In the rows, 128 means zero.
Each run below is a few steps of one of 8 hidden systems, one row a step.
trace 1, M (8 x 26):
[[134 107 155 175 151 179 145 113 123 148  88 123 173 142  90 122 149 116
   94 192 160 168 140 109 123 148]
 [159  95 148 116 106 127 127 206 128 178  76 134 141 169 133 127 142  88
  150 120 147 146 153 165 152 155]
 [123 148 100  85  81 101 110 173 128 125 145 120  89 147 197 130 107  93
  160  95  81 126 130 160 119  95]
 [110 181  90 139 115 134 130  64 131  77 162 126 114  97 165 124  98 125
  108 161  91 139 111 120  81  88]
 [153 140 129 167 152 143 157  78 139 109  90 151 173  85  90 115 131 138
   96 192 169 151 130 122 102 161]
 [168  95 148 105 142 104 154 181 136 158  72 157 152 120 116 120 135 138
  149 108 183 118 157 158 145 187]
 [108 122 112  60 127  92 122 184 125 140 137 137 100 128 177 148 110 150
  163  58 101  94 139 142 130 123]
 [ 68 149  97 118 138 134 103  85 119 106 182 126 107 101 150 153 115 168
  107 126  79 106 110  87  90  87]]
trace 2, K, 8 rows:
[[ 93 109 102  98 102 139  95 179 137 196  99 156 157 127 170 165 131 131
  104 139  96 135 154 137  81 123]
 [132 105  59 142  55 123  98 137 141 151 137 154 126 126 177 135 131 146
  104 169  97 112 146 129  74 101]
 [149 124  78 155  84 145 165 102 133  93 125 135 141 125 183  97 107 143
  117 191 135 131 162 116  67 107]
 [125 131 130 111 144 156 195 139 132 110  86 130 172 130 188 105  98 128
  130 157 155 157 178 127  72 137]
 [ 92 129 126  66 142 135 151 186 142 162  85 138 168 120 189 148 108 127
  128 108 121 141 167 141  78 135]
 [ 92 120  76  90 103 119  99 165 150 171 124 159 134  94 183 170 128 152
  111 127  90 109 143 135  75 116]
 [127 110  48 143  94 133 122 115 136 127 131 167 119  90 164 139 128 172
  108 179 114 106 146 109  74 120]
 [143  96  94 149 122 158 178 123 120 105 104 149 147 125 168 106 112 169
  125 190 160 126 177 100  79 141]]
trace 3, C (8 x 26):
[[158  91  91 147  66  99  79 111  91 147 159 180 113 140 135 129 126 187
  123 143 115  78 141 123 122 124]
 [162  81  99 152 108 114 164 113 147  88 169 112 138 142 134  77 137 187
  138 120 167  76 148  96 115 117]
 [107 111 139 116 185 158 206 153 166  92 120  67 146 135 138 104 138 128
  142 107 167 132 148  95 116 125]
 [ 67 142 159  92 182 174 146 180 131 151  84 102 131 136 149 163 125  79
  131 122 111 178 137 121 122 134]
 [103 144 134 118  95 146  70 150  81 181 106 159 114 159 158 169 115  98
  117 154  76 159 130 149 125 121]
 [176 118 101 160  41 104  81 100  93 142 151 173 125 154 148 113 119 148
  113 167 110 114 138 148 114 115]
 [191 111 105 157  84 101 167  98 154  88 149 125 156 127 137  64 130 157
  132 138 172 100 147 131 105 126]
 [132 136 132 102 178 125 208 145 186  87 103  90 157  98 133  98 130 119
  146 100 175 130 140 128 107 142]]
trace 4, V:
[[123 101  94 120 136 150 141 147 100 144  76 189 127  99 164 150 110 166
  122 182 137 133 173 119  92 165]
 [117  87 118 104 118 134 138 154 120 168 102 171 179 131 178 136 112 178
  108 145 133 119 183 120  68 141]
 [ 90  91  92 104 113 145 135 174 174 168 114 119 172 121 175 141 139 149
  102 129 123 118 163 111  61 111]
 [ 87  99  64 123 137 163 150 182 180 143 101 110 122  98 157 158 153 118
  116 163 123 132 147 103  84 122]
 [107 100  84 132 147 174 153 170 120 137  73 151 103 110 159 159 129 126
  131 192 128 146 164 106 107 154]
 [113 101 120 118 126 162 138 157  82 154  81 174 143 140 183 146 104 152
  122 180 124 148 182 122  87 150]
 [103 110 118 107 102 147 127 153 127 171 108 153 185 146 194 139 113 148
   99 148 115 138 173 127  56 112]
 [101 115  81 122 103 149 136 159 188 161 109 117 168 109 170 143 145 119
   98 156 119 139 148 126  56 106]]
trace 5, H, 8 rows:
[[107 188 176  88 170 132 158 144 151 134  88 106 158 113 140 131 109  66
  128 103 127 186 122 162 115 134]
 [114 180 134  95 133  93  78 133 146 170 108 157 134  77 105 171 128  95
  113 101  99 144  93 178 129 142]
 [164 142  91 131 101  69  79  99 126 131 145 186  96  74  97 144 129 160
  127 121 119  88 101 153 143 147]
 [170  98 109 141 133  95 156  96 114  86 148 156 114 106 112  93 118 201
  149 118 174  76 143 111 138 152]
 [120  83 161 111 184 142 190 136 129 108 123 104 158 143 124 101 130 180
  143  94 183 107 160  88 128 144]
 [ 64  96 170 103 183 167 129 172 141 170 119  92 155 153 113 157 152 131
  114  92 129 136 134  93 129 125]
 [ 77 112 125 138 124 156  58 146 118 182 141 121 107 151 104 179 159 113
  101 137  75 133 102 103 144 107]
 [145 114  98 181  67 139  75 101  82 131 157 146  83 166 126 134 132 120
  118 185  89 127 118 118 149 105]]
trace 6, U (8 x 26):
[[131 137 141 146  75 154 140 108 108 113 151 104 158 197 193  95 104 113
  117 155 108 156 151 124  84  78]
 [134 154 145 137 111 149 166 120 168 128 105  98 200 143 160  98 122  81
  101 154 139 179 146 145  76 105]
 [139 164 121 102 124 119 146 165 187 148  71 123 158  92 141 137 133  65
  124 131 135 169 130 182 100 139]
 [141 170  99  83 110  78 109 152 146 139  98 167 103  73 148 150 112 100
  144 112 109 132 117 187 120 146]
 [153 167 104 108 114  75 107  86 104 112 137 195 110  70 138 134  96 167
  132 124 119 103 121 158 112 150]
 [155 115 117 137 147 102 142  78 115 108 135 177 144  82 103 115 116 209
  118 134 164  86 135 111 113 159]
 [129  66 113 129 171 126 161 144 146 128 120 134 139 105  96 124 156 196
  132 116 179  78 149  87 129 161]
 [ 81  66 105 105 178 147 143 188 133 137 127 107  92 129 130 156 153 163
  151  99 128  93 142  79 146 134]]
trace 7, V (8 x 26):
[[ 70  84 146  86 185 149 159 159 126 136 126 116 149 133 150 140 128 190
  134  88 142 101 162  80 108 132]
 [ 51  91 133 117 167 174 104 164 136 178 127 106 133 142 121 180 155 143
  100 120 101 127 129  80 116 114]
 [101  84 101 166 103 176  89 164 118 169 121 117 100 166 125 162 161 107
  110 183  98 141 130 101 139 113]
 [147 104 102 166  77 167 136 142  91 120 119 127 105 188 177 110 121 103
  135 198 112 151 160 116 120 112]
 [135 151 137 132 107 159 174 114 108  95 118 119 158 168 201  92  86 108
  127 169 130 167 167 132  79 105]
 [106 180 154 106 143 145 159 113 157 132  95 120 193 111 162 125 103  92
  100 138 126 183 137 149  71 119]
 [123 167 118 108 130 117 117 152 178 167  74 143 158  70 121 160 139  80
  103 138 126 164 116 177 101 148]
 [157 132  69 113 100  88 109 160 150 148  89 180  98  67 129 152 135 118
  135 146 126 118 127 176 124 162]]
trace 8, U, 8 rows:
[[169  98 104 153 148 100 152 104 158  96 137 135 125  80  74 105 151 182
  131 123 183  79 119 107 141 160]
 [119  84 120 116 193 128 169 161 141 104 122 110  94 113  94 133 150 162
  164  92 161  89 134  92 167 159]
 [ 68 105 151 102 193 150 123 160  88 130 140 118  81 147 121 166 130 154
  150  90 111 111 125  87 166 134]
 [ 74 115 156 145 139 171  81 111  69 154 156 123 110 179 122 160 131 146
  108 143  85 133 121  85 144 104]
 [131  97 141 187  84 169  99 111 103 151 150 108 143 201 122 117 148 115
   99 180 114 147 132 103 127  92]
 [160 111 129 165  77 149 151 149 155 120 131  73 144 196 147  82 146  73
  130 152 140 157 142 135 124  97]
 [137 168 145 107 117 128 167 155 164 103 116  74 141 151 171  98 117  51
  149 110 125 172 127 164 116 103]
 [118 209 161  91 145 109 130 118 142 126 106 128 141  96 141 133 100  66
  124 106 111 176 107 179 111 127]]
trace 9, C:
[[153 121  57 118 106  73 119 130 153 101 156 149  77  70 129 132 132 160
  152 107 127  72 114 134 130 129]
 [114 115  95 122 182 128 170 112 123  66 142 127  76  86 125 126 121 181
  158 123 149  89 132  83 136 141]
 [ 75  97 161 111 217 166 159 134 101 128 111 130 133 125 111 148 126 178
  127 118 148 120 148  76 131 155]
 [ 76  82 162 106 155 153  96 174 109 198 121 127 150 168 120 167 145 152
  113 100 112 126 142 103 133 125]
 [108  87 115 141  68 140  78 163 120 172 169 106 115 196 149 137 148 122
  121 123  84 115 128 117 131  80]
 [150 105  99 183  64 152 134 118 117  99 164  91 105 189 158  93 134 106
  133 175 113 133 137 108 126  83]
 [173 135 150 170 119 158 184 106 123  86 111 104 157 162 136  73 117  94
  133 179 168 169 148 128 122 130]
 [152 164 188 107 143 127 163 134 140 136  76 127 188 136 134 101 110  81
  132 123 160 180 140 176 114 154]]
trace 10, G, 8 rows:
[[110 197 141  89 122 116 113 109 126 143 107 160 164  95 171 145  90 104
  104 127  99 166 124 170  75 125]
 [148 155 103 134 115 100 101 102 164 161 100 176 168  53 101 147 138 135
   86 154 136 133 112 159  91 149]
 [170  87  76 135 128  93 144 152 160 131  95 168 120  66  99 133 149 163
  137 140 170  90 141 134 131 177]
 [118  89  96  89 155 115 165 173 115 107 119 150  88 110 165 132 110 184
  171 100 145  85 165 109 123 153]
 [ 56 123 133  75 164 150 128 138  94 137 139 142 131 129 181 159  98 183
  122 102  99 113 153  91  89 111]
 [ 66 107 132 132 135 162  82 125 126 191 132 138 170 133 123 172 144 154
   71 146  95 131 130  96  93 110]
 [131  70  89 173  88 156  98 161 158 179 113 120 129 143 106 146 178 117
   97 181 124 124 132 111 125 119]
 [151  84  70 155  83 150 155 171 136 106 121 106  86 159 170 108 140 105
  155 175 130 130 155 116 127 114]]
trace 11, Z (8 x 26):
[[110 114 119 108 114 148 147 200 133 122 123  82  90 181 183 125 127  70
  165 117 105 148 142 133 139 102]
 [ 81 190 151  94 136 145 130 104  93 101 146 123 125 143 194 132  77 112
  130 121  80 160 129 129  91  93]
 [130 178 155 142 118 126 106  53 117 138 126 164 188 104 121 127 107 136
   73 158 122 157 116 145  83 122]
 [188 116 110 158  76  95 108 134 170 166 102 150 166 108  94 116 158 109
  106 152 154 131 125 174 125 149]
 [168 114  70 112  92  88 142 189 175 113 121 117  81 109 148 121 141 100
  173 107 134 104 128 163 145 131]
 [100 158  95  88 168 121 171 128 123  59 136 123  71  88 170 134  96 141
  168 107 119 111 133 114 122 128]
 [ 90 147 150 116 204 146 146  80  98 115 113 168 146  80 110 148 106 183
  107 145 144 131 132  95 105 159]
 [133  77 149 141 141 135  99 142 120 195  97 166 169 130  76 152 159 167
   94 141 155 114 142 119 132 169]]
trace 12, H, 8 rows:
[[119 159 167 124 162 128  93 100  48 126 123 171  81 131 107 154 100 130
  141 132 104 143 109 134 177 155]
 [171 130 186 135  97  97  95  88  65 144 149 170 159 176 119 104 100 165
  122 111 134 118 134 146 139 135]
 [173  98 143 142  82  92 130 123 166 133 167  98 181 164 112  77 150 147
  122  86 158  96 132 135 122 105]
 [121 109 106 140 143 129 157 147 203 102 152  55 115 122  96 116 176 104
  139  99 146 111 104 106 151 106]
 [ 90 142 135 133 193 163 143 133 122  97 119  95  63 118  95 151 139  88
  149 134 116 154 101 103 178 137]
 [121 159 190 128 149 145  97 109  41 140 110 161  99 159 117 145  99 110
  136 142 104 162 120 139 173 152]
 [172 137 180 129  73  90  80 108  80 157 150 159 164 182 130 104 108 138
  121 107 120 129 129 167 134 122]
 [178 117 118 145  68  82 125 115 177 122 175  91 157 148 117  80 147 129
  127  88 143  97 114 148 124  94]]
trace 13, K (8 x 26):
[[148  93 126 137 106 143 164 120  94 119 125 158 169 159 177  98 102 182
  126 161 151 118 188 107  83 130]
 [105 102 138 104 131 148 174 157 156 137 122  98 200 155 177 106 122 147
  118 112 149 129 172 112  69 106]
 [ 74 123  93  93 133 151 140 179 191 155 111  95 152 107 171 153 147 107
  110 123 108 141 139 121  71 103]
 [ 94 131  56 125 115 154 111 155 140 148  99 151  98  90 164 173 131 109
  114 183  89 145 133 125  89 126]
 [142 120  87 146  91 144 119 120  80 135 101 188 119 126 176 134 103 147
  121 204 113 137 160 129  94 140]
 [158 105 136 129  93 128 152 120  93 132 119 163 182 164 184  98  98 170
  124 153 145 125 181 130  77 128]
 [119 113 129  97 116 128 166 151 173 133 129 105 200 143 185 101 119 143
  119 101 143 121 168 129  63 105]
 [ 81 131  76  92 134 140 151 167 201 136 110 101 145  84 173 147 137 112
  115 122 114 130 136 125  68 107]]
trace 14, M:
[[135 172 116 123  89 129 156 112 152 105 134 109 165 134 197  97  98  93
  116 144 113 161 138 152  65  89]
 [134 164  92 127 132 130 164 118 192 116  87 126 162  61 139 126 129  96
  108 165 144 155 127 150  75 135]
 [148 139  93 106 153 104 148 153 150 128  67 175 110  47 120 148 127 127
  142 145 150 128 134 158 124 185]
 [136 131 112  82 143  93 126 140  88 125 109 195  95  87 153 149  95 180
  156 103 129  94 144 141 130 166]
 [100 119 128  96 141 111 119  96  91 124 160 165 146 118 155 130  97 220
  120  98 119  85 148  99  93 123]
 [ 92  80 125 136 149 147 127 113 145 148 151 121 176 129 115 132 148 203
   91 124 141  93 144  72  87 113]
 [ 99  50 109 147 149 170 135 180 150 166 114 103 132 143 105 150 180 148
  120 138 144 107 146  77 135 131]
 [ 96  78 116 130 130 170 114 194  99 153 114 113  73 177 145 159 144 110
  152 146 106 131 145 105 161 126]]
trace 15, Z:
[[ 82 158 155 113 124 145 116  87 130 146 143 123 201 133 161 132 107 142
   76 128 105 151 133 118  57  92]
 [137 138 104 164  83 130  88 112 174 173 119 131 174 108 104 139 160  97
   75 171 114 148 109 145  91 110]
 [174 128  69 150  70 114 117 167 155 132 100 131  87 121 138 128 143  68
  143 170 120 144 123 169 139 129]
 [152 156  94  97 113 109 169 142 109  73 113 146  80 113 196 110  88 113
  176 132 124 132 150 152 121 136]
 [117 158 135  85 167 116 171  96 119  98 119 164 159  77 166 121  83 178
  127 114 144 121 153 124  75 149]
 [112 109 120 117 157 116 119 117 163 169 104 164 179  68  92 155 150 180
   87 125 155 106 131 118  91 156]
 [123  67  73 145 113 126  94 179 157 175 117 139  96 108  94 167 179 145
  122 143 126  94 124 113 145 143]
 [116  86  77 140 116 149 127 165  94 105 141 126  44 155 156 141 128 140
  164 152 102 102 144  95 156 121]]
trace 16, G, 8 rows:
[[182 136 122 126  73  80 123 121 174 151 115 146 195 106 129  97 132 123
  108 121 150 129 134 183  94 132]
 [149 128  79 111 136  90 171 142 209 100 120 113 134  54 117 110 145 137
  142 102 166  99 124 145 110 143]
 [ 96 137 101  94 201 126 166 138 132  87 111 136  80  61 128 152 115 155
  155 110 138 108 128 105 136 160]
 [ 79 128 156  94 185 141 105 132  57 154 106 180 107 115 132 178 101 174
  131 123 109 123 140 106 139 158]
 [114  93 146 120 100 123  63 140  88 205 134 173 156 163 129 157 131 172
  100 122 104 111 146 126 117 129]
 [137  72  88 152  60 120  95 148 167 164 163 111 153 157 137 119 166 152
  105 128 121  90 136 116 102  90]
 [116  92  72 160 117 155 166 139 179  87 154  69 108 132 142 111 157 129
  128 155 135 111 134  82 108  92]
 [ 92 134 130 140 179 193 182 135 111  83 109  94  99 142 148 128 119 102
  140 171 129 165 141  88 124 126]]

Name the system that made each run.
trace 17 (2 x 26):
[[181 116 129 132  96 104 178 132 137  74 156  88 124 174 152  62 120 126
  170  97 159 106 144 137 140 109]
 [102 159 162 105 177 139 183 129 168  82 137  58 143 133 131 105 126  96
  142  79 143 148 118 116 128 108]]
 : H
trace 18:
[[157  86  74 122 130  86 140 144 141 112 132 161  94  78 116 129 133 191
  156 114 161  62 141 119 134 161]
 [ 97  89 124 103 186 140 174 134 111  97 139 126 120 121 142 125 120 202
  148 106 156  89 157  72 118 142]]
 : H
trace 19 (2 x 26):
[[135 186 170 138 136 132 101  85  55 114 120 159  95 138 121 137  94  97
  131 152 103 168 102 151 158 140]
 [193 154 179 134  85  85 107  93  89 138 127 168 162 159 126  93 101 126
  126 118 143 138 131 181 135 141]]
 : H
trace 20 (2 x 26):
[[133 175 153 125 112 113  69 106  67 149 127 172  96 136 123 154 100 103
  127 133  84 154 105 164 156 133]
 [188 132 139 157  59  82  82  78 108 144 155 168 155 142 108 100 125 148
  108 133 130 109 121 161 126 126]]
 : G
trace 21:
[[104  75  75 162 121 166 158 135 159 105 153  85 120 142 142 120 156 150
  118 161 132 107 145  66 100  94]
 [101  98 123 146 174 197 174 164 121 118  86 103 108 147 133 139 141 103
  136 181 140 162 152  86 135 143]]
 : M
trace 22 (2 x 26):
[[164 174 159 127 110  90  84 108  89 125 138 154  89 134 105 129 113  90
  149 111 107 144  94 179 181 139]
 [188 157 156 130  98  67 114  80 107 101 168 145 124 139 111  85 104 142
  147  88 138 108 108 166 157 130]]
 : H
trace 23 (2 x 26):
[[125  88 147 129 136 133 137 104 121 152 133 154 200 133 127 115 127 206
   95 125 159 102 163  97  83 137]
 [111  64  96 147 108 143 116 172 185 178 130  92 161 141 110 138 185 137
   99 129 135 106 134 100 113 110]]
 : Z
trace 24 (2 x 26):
[[ 94 153 150 131 110 148  81 115  70 132 164 119  89 181 148 148 112  99
  127 128  66 155 108 123 150  91]
 [146 157 154 182  77 144  96  66 111 131 156 120 154 168 120 105 127 100
   89 173 107 159 110 135 114  89]]
 : M
trace 25, 2 rows:
[[172 105 118 150  60 138 117 150  79 151 107 166 131 183 175 115 111 122
  134 183 120 143 168 147 115 129]
 [151 119 104 108  72 112 160 145 136 114 139 122 161 160 208  88 101 139
  142 123 132 118 172 145  75 101]]
 : Z
trace 26:
[[122  85  75 146 129 121 129 146 165 103 171  85  69 119 100 125 173 143
  148 108 131  80 107  92 163 110]
 [108 108 137 150 182 173 167 135 103  82 137  88  69 156 113 123 134 121
  158 139 137 134 127  76 175 129]]
 : C
trace 27:
[[117 156 174  76 160 124 129 177  93 146  87 143 108 143 151 151 101  85
  162  98 114 163 134 168 158 156]
 [126 173 133  96  85  80  62 115 111 157 149 170 125 115 148 149 104 119
  119 103  82 129 104 177 113 114]]
 : G
trace 28:
[[ 83 117 191 119 185 167 135 128 136 165 108 107 194 143 101 137 143 139
   96 113 145 148 139  99 110 134]
 [113  94 119 130 114 134  90 194 176 199 103 109 143 134  98 161 181  89
  108 122 118 137 118 140 139 128]]
 : K
trace 29 (2 x 26):
[[ 68 114 139 132 207 181 146 123  96 108 125 118  95 126 114 160 131 155
  130 146 123 132 129  62 145 139]
 [101 101 182 148 147 176  96 131  64 175 109 144 139 182 104 153 130 138
  105 157 118 154 139 101 151 143]]
 : V
trace 30 (2 x 26):
[[160  94 152 117 114  97 153 127 158 145 137 128 200 140 123  89 136 177
  121  87 176  97 152 134 103 135]
 [102 100  94 115 136 122 132 169 214 142 147  74 138 106 109 136 175 125
  120  84 132 102 109 112 120 105]]
 : Z
